One turn sends every row of this set to another row. A few are shown first. Where does it send the rows asked after them?
furo: | -42 | -37 | -14 | -32 | -63 |  33 |  35 | -19 | -12 | -41 |  13 |  49 | -52 | -14 |
Sur: |  52 | -62 |  67 |  34 |  13 |  27 |  32 |  38 |   9 |  52 |  25 |  63 | -16 |  26 |
fav: |   4 | -48 |   3 | -11 | -27 | -41 |  55 |  44 | -15 | -50 |  70 |  20 | -20 |  22 |
sarid: |  44 | -52 |  64 |  24 |   3 |  25 |  28 |  41 |  -1 |  55 |  31 |  73 | -23 |  43 |
Pupok: | -45 | -27 |   4 | -30 | -51 |  -6 |  26 |  13 | -26 | -33 |  48 |  45 | -56 |  43 |
vare: | -23 | -77 |  18 |  17 |  -9 |  32 |  35 | -21 |  25 | -44 | -10 |  -7 | -35 | -43 |
Ruviv: |  15 | -71 | -10 |   0 | -28 |   4 |  68 |   5 |  12 | -61 |  21 |   9 | -10 | -56 |
gokup: |  16 | -41 | -13 | -10 |  -9 | -45 |  52 |  11 |  10 | -24 |  25 |  -9 | -10 | -51 |
ran: | -35 |  -4 | -19 | -46 | -46 | -27 |  22 |  -3 | -19 |  -5 |  28 |  34 | -49 |   0 |
lumeg: |  45 | -79 |  73 |  11 |   8 |  39 |  20 |  43 |   3 |  57 |   7 |  57 | -12 |  11 |
Nik: |  48 | -73 |  72 |   6 |   3 |  29 |  23 |  51 |  -4 |  57 |  20 |  63 | -10 |  21 |
des: |  16 | -52 | -16 | -18 | -43 | -25 |  71 |  29 | -12 | -60 |  55 |  29 | -11 | -19 |
mek: | -44 | -21 | -12 | -30 | -34 |   5 |  14 | -32 |   2 |  -5 |  -9 |  19 | -53 | -35 |
Ruka: |   2 | -18 | -19 | -34 | -30 | -59 |  45 |  23 | -14 | -18 |  49 |  17 | -22 | -11 |
tufel: | -21 | -63 |  -8 |  -9 | -40 |  40 |  46 | -26 |  10 | -48 |  -6 |  23 | -36 | -53 |
Bom: |  29 | -48 |  65 |  21 |  -1 |  40 |  19 |  28 |  -1 |  59 |  19 |  80 | -34 |  43 |
nufel: |  32 | -73 |  75 |   7 |   2 |  51 |  12 |  32 |   1 |  61 |   1 |  62 | -21 |  14 |
midu: | -62 | -44 |  13 | -14 | -39 |  41 |  12 | -27 |  -1 | -30 |  -2 |  28 | -65 |   3 |
nulo: |  30 | -56 |  68 |  30 |   5 |  50 |  18 |  19 |   8 |  59 |   6 |  71 | -32 |  26 |
toluz: |  16 | -79 |  13 |  19 |  -1 | -19 |  60 |  22 |  16 | -58 |  33 | -13 |  -9 | -30 |
von: |  44 | -64 |  69 |  37 |  13 |  43 |  26 |  25 |  14 |  54 |   9 |  61 | -23 |  18 |
Lal: |  38 | -65 |  70 |  -3 |  -5 |  33 |  17 |  48 | -11 |  61 |  21 |  72 | -18 |  33 |
vuni: | -20 | -31 | -20 | -39 | -66 |  -6 |  51 |  14 | -26 | -47 |  50 |  54 | -37 |   8 |
kes: |  27 | -65 |  73 |  -2 |  -5 |  47 |  10 |  37 |  -8 |  63 |   8 |  71 | -25 |  28 |
Bati: | -12 | -44 |  -9 |  -8 | -10 |  -6 |  33 | -22 |  20 | -16 | -10 |  -7 | -28 | -66 |

Nik turns into nufel
des turns into tufel
Now find these:
von turns into Bom
ran turns into gokup
vare turns into Pupok

One turn sends every row of this set to another row. A few are shown first. Where does it send the rows asked after them?
ruvik: | -25 |  -8 | -59 |  -6 | -15 |  41 |  21 |  -4 | -27 |  11 | -20 | -57 |  40 |   0 |  16 |  31 | -65 |
Pena: |  17 |  19 | -27 | -30 |  13 | -28 |  65 |  43 | -29 |   5 |   3 |  24 |  54 |   4 |  35 | -17 |  17 |
Sut: | -40 |   2 | -38 |  -4 | -27 |   6 |   2 |   6 |  -3 |  12 |  -2 | -24 |  26 | -44 |  15 | -33 | -93 |
rab: | -26 |  11 | -25 |  15 |  -3 | -27 |  52 | -11 | -14 | -32 | -26 | -26 | -52 |  31 |  39 | -48 |  -9 |
Lor: |  -3 |  11 | -51 |  30 | -23 |  35 | -17 | -12 |  24 |  -3 | -36 | -28 |   2 |  57 | -26 |   6 | -36 |
kuza: |   2 |  -6 | -53 | -34 |  20 |  -9 |  63 |  24 |  -7 | -25 |  22 | -12 |  57 |  16 |  54 | -18 |  15 |
Fiv: |  -8 | -36 |  23 | -14 |  -4 |  27 |  75 | -36 |  16 |  40 | -49 | -31 |  12 |  12 |  28 |  -2 |  53 |
zete: |  48 | -24 | -51 |   8 |  21 |  21 | -12 | -16 | -23 |  66 | -44 | -13 |  23 | -59 | -15 | -42 |  25 |
bis: |  25 | -14 | -56 |  -2 | -14 |  56 | -15 | -25 | -36 |  68 | -31 |  -9 |  38 | -39 | -26 | -36 |  29 |
dabal: |  33 | -11 | -54 |   6 |  -6 |  -3 | -39 |  -8 | -31 |  69 | -11 | -14 |  21 | -55 | -24 | -24 |   0 |
nutug: | -19 |   1 |  12 | -12 |  -1 |   0 |  60 | -25 |  19 |  36 | -60 | -32 |  18 |   8 |  42 | -11 |  79 |
setab: | -40 |  -2 | -54 |  18 | -24 |   9 |  11 | -14 |  -4 |  13 | -13 | -54 |  51 | -16 |  13 |  14 | -79 |
Zono: | -64 | -19 | -36 | -13 |  35 |  42 |   5 | -21 |  -5 |  18 | -56 |  37 |  48 | -39 | -22 | -41 |   3 |
sop: |  11 |  22 | -34 |   6 | -32 |  14 | -26 | -11 |  35 |  14 | -37 | -21 | -25 |  19 | -56 |  -6 | -29 |
giko: |  -7 | -19 |   6 | -11 |   5 |  -1 |  66 | -27 |  16 |  41 | -43 | -63 | -15 |  30 |  13 |  14 |  48 |
zufa: | -68 |  -9 |   5 |  -3 |  25 |  27 | -22 | -27 |   4 |  -4 | -33 |  20 |  19 | -20 | -31 | -70 | -14 |
purar: | -45 |  -8 |  -4 | -15 |  38 |  36 |   2 | -29 |   0 |  -7 | -46 |  17 |  50 | -48 | -25 | -69 |  15 |
kir: |  -8 |  -4 |  41 | -12 |  -1 |   1 |  83 | -15 |   2 |  61 | -34 | -29 |  -7 |  29 |  -3 | -23 |  33 |
lagap: |  -6 |   6 | -23 |  17 |  -8 | -68 |   0 | -35 |  -9 |  -8 | -11 |  -2 | -10 |  10 |  38 | -87 |   4 |
Setu: |   0 |   8 | -51 |  -2 | -15 | -83 |  31 | -72 |  14 |   3 |   9 | -32 |  10 |   6 | -27 | -18 |   1 |
Bufet: |  37 | -13 | -58 | -37 |   9 |  11 |  -2 |   5 | -27 |  83 | -47 | -18 |   4 | -43 | -29 | -32 | -12 |
lok: |  19 | -14 | -51 | -18 |  23 | -11 |  76 |   4 |  15 |  24 |   5 |   7 |  75 |  11 |  42 | -43 |  42 |
belus: |  26 | -22 | -43 | -29 |  12 |   5 |  63 |  15 |  -2 |  -8 |  -1 |  22 |  69 |   2 |  44 |  -6 |  37 |
geb: | -25 |   3 | -43 |  17 | -16 | -50 |  15 | -48 | -19 | -20 | -19 | -24 | -27 |  15 |  56 | -64 | -10 |
ketad: |  13 |  19 | -47 |  -9 | -15 | -67 |  70 | -31 |  -1 |   7 |  23 | -51 |  12 | -10 | -25 |   0 |  -7 |
zipa: | -51 |  15 |  -9 | -59 |  19 |  40 |   1 |  -6 |  -6 |  -8 | -45 |   7 |  26 | -21 | -32 | -73 | -13 |
Seku: |  -3 |   8 | -15 |   4 |  -8 | -99 |  13 | -59 |  14 |  25 |  -6 | -24 |  12 | -14 | -12 | -44 |   9 |
koram: | -14 |  -5 | -52 |   2 |   0 |  58 |  10 | -15 |  12 | -10 | -32 | -35 |  14 |  53 | -34 |  26 | -39 |

Sut turns into ketad
Zono turns into lok
Setu turns into Lor
Now find these:
Pena turns into Bufet
zufa turns into kuza
lagap turns into ruvik
purar turns into belus

